The same turns and mirrors carry the whole set onto itself and the rows of a family onto each other. Which other rows belong to the same family as each row named below? List them in the order they appear above.
These 16 rows form 4 families of 4 rows each.
j663: [-33   8  -7  13  11  21   6  -8   5  18 -19  24 -18  -2   3  27 -16 -18
   0   7  22  11  -3  19  -1   1 -10   2 -26  -9   9   0  -9]
j8: [ -8  12  -9  -1 -21  13   7  22  -3  16 -10   6   7  -8  29  -5 -20   3
  10  16  19   5  10 -26  -6  16   0  21 -10  -5   5 -10   9]
j822: [-26   8  -3  11   8  17   4 -11   3  15 -22  29 -26   2   5  24 -15 -17
  15   2  31  14   1  12  -6   5  -9  -4 -25 -10   7   0 -10]
j846: [  2  -1  -6  17   8  -6  14  29  -1  24 -25   1   0   1   7   0 -16  -7
  19 -28  18   4  -2  14 -10  -3  -1  23   4 -30  12   5 -10]
j558: [-36  10  -1  11  12  12  -2  -2   5  18 -17  20 -22   1   7  28 -20 -18
  10  13  29  12  -1  14   0  -7 -13   2 -23  -4   6   1  -4]
j526: [-15  12  -6  -1 -26   9  11  25  -1  13  -3   0   4  -4  26  -6 -10   1
   5  14  21  15   9 -25  -6  11   7  17  -8  -4   0 -11   4]
j626: [  0 -30 -13  -1 -33   3   7  -5   5  -1  -3  12  -8  -6   2  -3 -20 -13
   4  -2  18  -5  14   1   8   6 -29  -4 -13 -18  20  12  11]
j932: [-32   6  -5  15  15  11   4  -3   3  20 -16  22 -27  -6  11  27 -27 -15
   6  11  23  10   4  12  -8  -1 -13  -1 -23 -15   4  -7 -10]
j446: [  2  -5   3   1   8   7  10  28  -3  21 -31   5  -4  13   1   5 -16  -9
  24 -33  20  10   1   8   2  -2  -8  23   1 -31  16   0  -8]
j867: [-17  19  -8   3 -25  13  11  17   0  11  -5  10   9  -8  21  -3 -13   3
   3  16  24  15  11 -22 -16  18   4  24 -16  -8   4   4  -3]
j962: [ -1 -32  -5  -3 -33   7  12  -8  12   0   2  10 -13  -8   7   2 -19 -11
   4  -1  21   3  22  -5   7   6 -28   5 -12 -24  18  10   3]
j730: [-12  17 -12   1 -24  10   9  16  -3  16  -1   2  14  -7  23  -3 -15  -5
   0  19  21   7   5 -20 -10   8   4  27  -9  -3   0  -5   2]
j578: [  7 -32 -12  -6 -27  12  14 -10   8   2  -1  10 -10  -3   7  -7 -10 -10
   4  -1  18   5  12  -2   5  10 -22  -7 -11 -19  22  14   7]
j840: [ -3  -7  -2   2  11  -3  14  31  -6  24 -28   2  -4  12  -1  -1 -16  -2
  19 -28  12  10   0  11   1  -2  -6  11   5 -35  15   5  -9]
j92: [  4  -4  -6   6  12   4  16  26  -7  24 -26  -6  -1  13   5   0  -9 -11
  26 -24  15  10  -4  11  -1  -9  -1  12   8 -32  10   1 -10]
j533: [  9 -31 -12  -1 -27   2  13 -14  10   9  -4  10 -10  -2   9  -9 -16 -13
  18  -2  22  -6  12  -5   2   7 -25   0  -3 -16  17  15  10]

The rest of the family of j92: j663, j730, j578
The rest of the family of j840: j558, j526, j626
The rest of the family of j446: j8, j932, j962

